128 stands for zero in the data rows.
Some points, one per row:
[ 93  74  95 127 103 159 124  91 186 132  87 136 123 151 151 145 141 139
 103 165 114  99 141 133 137 115]
[143 139 152 124  98  78 122 140 114 145  89  85 148 162 137 147 125 132
 113 128 160  81 124 154 108 123]
[125 142 107  98 129 190 165 130 123 127 197  90 149 132  86 121 138 141
 144  79 136 146  99 140  94 101]
[105 127  74 137 147 155 185 132 110 143 169  46 147  86 121 137 141 128
 139 136 146 107 118 101  70  85]
[143 161 131 119 155 102 125 133  91 125 119 141 100 122 154 133  93 121
 152 111 148 120  94 120 147  91]
[104 100 105 139 179 150 108 114 149  86 109 187 166 102  94 140 169 119
 129  83 122 184 115 131 114 119]
[114 130 180  82 149 142 151 117  90 137  93 106 105 149 131 143 126 114
 134 169 119  93 116 154 144 123]
[126 115 158 145 140  93 123 159 118 105 113  87 118 133 133 161 121 118
 113 139 130 125 101 126  75 115]
[155 127 138 164 116 110 142 116 128 129  94  90 135 134 134  76  79 135
 111 146 104 180 130 124 140 115]
[121 124 132 105  95 135 122 119 150 120 158 143 136  86 183 129 150  86
 103 125  78 118 132 127 134 129]
[143 122 133 137 118  99 147 106 139 132 125 152 130 111 128 115 136  96
 102 138 112 140 112 151 140 121]
[113 119 115 121 120 163 115  78 159 131 144 138 157 125 157  92 136 114
  74 110 154 134 152  90 119 155]
[115 168 116 147 102  82 149 117 112 128 118 138 103 121 138 123 116 115
 130 148 130 119  99 109 154 109]
[148 111 154 155 177 102 105 132 147 125 144 158 145 116 132  82 151  94
 105 164 100 159 134 171 177 154]
[148  91 139 167 126  96 101 122 104 119 113 186  92 123 148 108 108 163
 147 143 128 116 116  99 134  87]
[103 124  61 149 115 161 146 135 139 117 130 129 142 116 138 119 144 159
 143  76 127 128 112  49 152 148]
[106 141 106 114 111 123 122 113 184 167 130 150 152 102 147 105 131 192
 116 112 117 145 172 130 170 134]
[100 137 109 109 131 175 155  95 171 138 154 121 166 102 111 167 139 101
 142 108 112 173  84  97 189 143]
[ 97 127 115 110 107  95 131 131  89 119 119 117 112 123 157 113 123 111
 127 183 136 132 160  95 114 127]
[146 111 133 139 113 126 119 108  89 142 154 109 124 119 141 147  99 141
 112 128 130 139 116 122 108 163]
[104 133  94 124 173 121  81 164 111 135 108 200 113 106 113 126 145 112
 115 129 134 171 161 138 165 155]
[152  79 129 153 139 128  66 101 130 124  96 164 134 195 147 133  83 135
 144 174  84  99 126 142 138  80]
[137 143 155 180 100 121 108 142 130  68 129 126 125 106 143 123 126 164
 117 142 118 121 125 108 141 132]
[145 136 128 133 105 117 131 140  86 149 113 104 118 161 159 107 119 156
 114  89 149  93  88  87  80 118]
10 more points follow, each with its number after it:
[146 154 155 131 149 134 171 132 115 138 152  73 167 171 116 125 111 122
 155 128 151 146 104 162  89 130] 0
[124 112 146 172 132  61 106 117 152 104 114 166 101 118 123 146 146  90
 145 163  76 166 178 154 154 119] 1
[143 150  82 112  92 165 155 141 128 129 133 143 144 165 110 148 124 101
 122  75 155  66 141 121  99 128] 2
[112 130  84 113 135 206 154 127 124 127 140  98 140 147 132 116 118 127
 133  64 136 137 116 125  83 109] 3
[126 165 120  69 138 151 203 171 110 177 200  74 127 154 115 139  90 114
 186  63 194 121  83 131  60 131] 4
[172 121 152 105 161 119 107 111 139 136 109 198 151 126 110 115 185 111
  90 177 127 144 116 147 158 149] 5
[100 104  76 128 117 190 114  99 189 107 142 113 142  94 108 149 151 120
 107 124 149 135 137 144 138  97] 6
[134  89 147 143 131 120  89 137 185  97 129 189 135 112 150 113 122 103
 128 162 120 158 122 163 175 164] 7
[115  91 164 128 105 110 102 117 141 135 143 111 119 154 142 129  91 161
 116 116 116 146 110  74 154 136] 8
[142 143 100 162  88  94 125 112 102 137 122 129 114 105 119 132 117 173
 123 114 108 150 120  93 123 128] 9
Which two of these numbered points are nearest to each point below, looking only along the 7 directions in which the first points spread most? Their numbers follow each, nearest first.
[167 161 152 115 138 121 168 144  76 169 128  98  98 112 133 172  79 104
 164 105 150  85 101  68 104 152] > 4 0
[102 121  83 134 106 159 177 116 182  97 141 154 138  95  99 109 159 121
 131 123 115 148 160 122 146 129] > 6 2
[103  88 102 146 121 103 106 144 161 131 122 195 132 106 114 141 112 140
 116 107 110 182 141 131 168  81] > 7 5
[152 116 176  82 155 125 135 173 114 139 158 109 139 176 113 152 102 157
 173 151 166  87 134 151  78 144] > 0 2
[ 82 125 138 105 144 140 122 148 143 104 163 179 123 137 152 139 128  96
 132 132 103 162 129 122 173 186] > 5 7
[150 151  73 117 130 106  90  98 142 114 148 174 131  78 145 137 147 139
  94 108 100 174 171 124 177 116] > 7 5
Now 10 new points, numbered from 0 again:
[138  96 153 172 116  54  85 130 115 131 122 123 105 158 134 129 143  95
 107 135 133 114 108 133 118 138] 0
[174 106 132  98 144 138 140 152 134 115 133  76 113 128 139 136 106  85
 119 153 148  85 154 127  80 123] 1
[118 113 113 169 157 119 118 161 153 121 145 152 121 116 121 109 158 125
 128 141  98 154 151 133 154 154] 2
[154 126 177 129 125  80 101 162  84 141 140 136 143 138 177 118 135 125
 146 155 120 124  74  95 148 131] 3
[105 127  65 137 110 145 111 123 154 102 127 167 140 103 102 156 174 122
 140  92 162 116 112 122 156 133] 4
[ 80 115 134 169 132 168 146 119 157 112 123 151 143 128  95 134 129 132
 123  99 126 177 138  82 166 135] 5
[144 133 150 158 122  89  91 101 141 121 146 168 117 108 153 112 153 133
  81 153  84 138 119 128 133 150] 6
[122 124 151 161 107 112 123 167  89 114 116 146 101 123 149 146  80 123
 136 161 139  96  90 142 146 139] 7
[112 144 126 118 168  94 124 143 134 119 115 107 144 142  97 113 153 122
 136 148 103 169 140 161 187 146] 8
[108 135 112 131 127 130 130 152 157 170 135  98  85  82  90 140 148 147
 104 147 134 162 138 147 169 132] 9
Which two of these numbered points are nearest to each point below, looking only along the 7 directions in which the first points spread most? Their numbers follow each, nearest first.
[174 139 145 124 106 188 178 121  89 150 134 125 105 159 110 112 111 103
 141 135 160  85 155 131  92 123] > 1 7
[127 126 132 104 127 142 134  89 116 117 147  79 101 147 117 131  87 120
 139 109 179 112 133 165 114 108] > 1 7
[ 83 151 104 165 153 120 110 171 127  97 111 168 143 109 154  98 180 151
 124 107  91 164 130 136 137 118] > 2 5
[109 107 121 139 115 148 134  99 172 128 135 118 165 144 134 170 119 133
 112  99 122 155 134 159 163 140] > 5 9
[132 131 160  98 132 159 126 111 124 129 121  99 115  94 148 159 101 127
 131 145 126 136 120 138  68 147] > 1 9
[136 112 156 124 125 137 150 108 147  87 141 100 158 120 118 112 151 131
 144 144 138 153 160 118 119 141] > 9 2
